In the data rows, 500 means zero.
Here are some points, each followed by its number:
{527, 430, 499, 608, 481, 481, 516, 481, 570, 525, 387, 471, 500, 498, 529, 553, 397, 410, 527, 544, 375, 427, 321, 480} 0
{520, 332, 385, 490, 638, 552, 441, 538, 463, 387, 590, 407, 536, 548, 584, 562, 447, 522, 562, 441, 419, 627, 363, 469} 1
{491, 846, 582, 531, 672, 573, 600, 474, 444, 554, 395, 365, 533, 567, 438, 626, 663, 544, 466, 556, 619, 507, 520, 376} 2
{454, 509, 697, 611, 456, 405, 722, 324, 614, 526, 417, 655, 699, 378, 547, 435, 446, 486, 476, 531, 473, 502, 513, 424} 3
{507, 198, 329, 364, 570, 373, 484, 472, 519, 438, 727, 522, 537, 433, 622, 506, 434, 524, 523, 236, 505, 576, 480, 562} 4
{423, 360, 557, 443, 376, 379, 577, 303, 616, 426, 798, 589, 372, 249, 597, 406, 512, 627, 422, 355, 497, 672, 612, 599} 5
{606, 469, 563, 552, 479, 487, 563, 568, 666, 603, 180, 530, 694, 599, 580, 527, 537, 323, 733, 336, 417, 362, 511, 460} 6
{540, 349, 260, 441, 455, 480, 247, 553, 449, 491, 517, 473, 408, 538, 362, 380, 368, 527, 520, 577, 394, 460, 467, 646} 7
{480, 449, 475, 481, 556, 516, 547, 522, 494, 455, 578, 475, 498, 485, 535, 527, 472, 495, 447, 518, 484, 550, 423, 470} 8
{498, 438, 487, 621, 445, 488, 517, 495, 538, 505, 409, 471, 552, 505, 468, 590, 376, 431, 489, 593, 350, 441, 355, 435} 9
{377, 344, 391, 403, 544, 425, 451, 566, 380, 474, 687, 663, 673, 496, 458, 383, 386, 599, 351, 589, 645, 464, 551, 475} 10
{554, 489, 225, 432, 738, 436, 403, 430, 450, 555, 616, 315, 393, 514, 453, 703, 422, 570, 402, 408, 393, 509, 424, 560} 11
{513, 584, 465, 458, 485, 511, 402, 417, 451, 472, 418, 501, 596, 540, 421, 362, 520, 544, 580, 565, 437, 526, 618, 487} 12
{355, 576, 679, 529, 488, 556, 645, 640, 499, 509, 575, 557, 395, 478, 652, 566, 617, 443, 433, 406, 687, 521, 486, 464} 13
{530, 455, 605, 538, 304, 600, 387, 612, 537, 424, 473, 480, 287, 526, 500, 388, 560, 443, 646, 467, 458, 554, 508, 576} 14
{496, 477, 449, 545, 586, 544, 519, 502, 448, 463, 502, 404, 485, 517, 506, 603, 482, 509, 519, 538, 448, 556, 400, 497} 15
{506, 560, 532, 538, 542, 386, 640, 429, 578, 621, 364, 524, 594, 418, 554, 571, 479, 443, 429, 504, 463, 391, 444, 467} 16
{497, 608, 511, 452, 510, 526, 440, 457, 475, 497, 389, 492, 586, 581, 405, 450, 526, 528, 582, 580, 469, 498, 616, 465} 17
{457, 415, 446, 560, 524, 540, 463, 530, 376, 440, 684, 429, 358, 482, 459, 548, 403, 554, 392, 648, 473, 565, 373, 510} 18
{420, 385, 370, 385, 550, 386, 487, 534, 403, 554, 631, 628, 705, 488, 449, 409, 360, 574, 376, 604, 618, 453, 533, 477} 19
{488, 530, 597, 522, 567, 524, 588, 533, 495, 460, 537, 493, 573, 517, 570, 544, 559, 450, 489, 508, 586, 552, 511, 394} 20
{553, 537, 448, 573, 597, 345, 658, 275, 673, 671, 269, 490, 531, 340, 554, 659, 451, 430, 489, 386, 360, 378, 430, 514} 21
New points follow, each followed by the number of its nearest point above.
{569, 445, 399, 542, 493, 331, 539, 099, 669, 558, 321, 542, 647, 311, 443, 477, 369, 561, 545, 510, 199, 480, 539, 571} 21
{411, 487, 616, 578, 523, 431, 646, 390, 540, 506, 507, 610, 652, 411, 545, 500, 458, 499, 448, 548, 524, 510, 514, 411} 3
{559, 379, 234, 375, 468, 492, 198, 528, 389, 494, 525, 480, 590, 580, 295, 297, 385, 587, 523, 640, 406, 472, 553, 575} 7
{455, 409, 586, 559, 392, 515, 561, 501, 506, 408, 628, 508, 379, 385, 601, 481, 508, 502, 468, 490, 503, 626, 421, 525} 8
{420, 782, 671, 575, 469, 694, 455, 729, 374, 443, 432, 433, 459, 680, 396, 487, 579, 476, 432, 780, 663, 484, 439, 338} 2
{607, 588, 588, 428, 494, 462, 505, 606, 614, 641, 229, 572, 742, 630, 575, 459, 660, 392, 686, 322, 583, 324, 655, 404} 6
{501, 460, 536, 505, 263, 527, 383, 549, 520, 458, 557, 546, 319, 457, 444, 322, 487, 584, 544, 517, 485, 500, 542, 601} 14
{452, 462, 776, 580, 417, 581, 581, 333, 606, 308, 486, 460, 514, 411, 629, 457, 602, 490, 662, 461, 407, 780, 543, 387} 20
{562, 495, 191, 434, 745, 448, 407, 381, 432, 577, 500, 319, 452, 554, 472, 733, 448, 580, 462, 419, 356, 505, 414, 555} 11
{471, 502, 368, 495, 533, 505, 401, 501, 373, 449, 659, 492, 439, 478, 411, 547, 414, 610, 357, 640, 485, 547, 498, 537} 18
{506, 883, 698, 525, 599, 656, 610, 539, 418, 529, 360, 328, 478, 640, 491, 625, 739, 523, 517, 511, 623, 559, 526, 345} 2
{531, 313, 364, 504, 616, 564, 433, 560, 428, 389, 640, 401, 408, 512, 561, 616, 406, 516, 477, 474, 429, 675, 347, 513} 1
{536, 492, 287, 382, 552, 488, 293, 451, 445, 530, 599, 412, 445, 559, 401, 461, 493, 602, 516, 468, 435, 508, 588, 684} 7
{480, 386, 696, 473, 337, 468, 629, 686, 604, 496, 555, 644, 436, 426, 672, 466, 607, 344, 560, 284, 722, 458, 528, 542} 13
{539, 429, 436, 472, 333, 396, 412, 301, 668, 551, 384, 577, 543, 398, 449, 312, 436, 516, 617, 424, 316, 495, 622, 601} 12
{507, 859, 604, 531, 719, 571, 632, 401, 445, 590, 334, 367, 556, 561, 471, 655, 662, 555, 463, 564, 558, 471, 518, 366} 2
{501, 761, 465, 485, 646, 614, 462, 760, 316, 577, 566, 398, 340, 663, 441, 657, 564, 490, 357, 542, 688, 396, 445, 492} 2
{473, 189, 322, 319, 496, 430, 418, 504, 500, 459, 751, 536, 512, 447, 663, 455, 478, 490, 553, 215, 542, 535, 566, 575} 4
{500, 576, 559, 458, 534, 643, 474, 783, 412, 501, 492, 443, 485, 693, 509, 543, 613, 449, 587, 491, 669, 441, 534, 425} 20
{466, 630, 751, 663, 447, 589, 636, 566, 516, 469, 419, 532, 495, 520, 504, 504, 564, 374, 444, 651, 599, 515, 433, 340} 20
{490, 472, 407, 499, 372, 441, 392, 401, 512, 475, 560, 514, 361, 417, 402, 397, 417, 551, 490, 573, 405, 520, 506, 599} 7
{442, 674, 747, 645, 464, 515, 737, 588, 535, 587, 443, 570, 429, 433, 594, 618, 566, 410, 321, 554, 655, 345, 424, 413} 13
{486, 379, 615, 496, 414, 408, 610, 583, 608, 448, 551, 566, 379, 386, 661, 469, 588, 435, 549, 296, 606, 517, 543, 575} 13
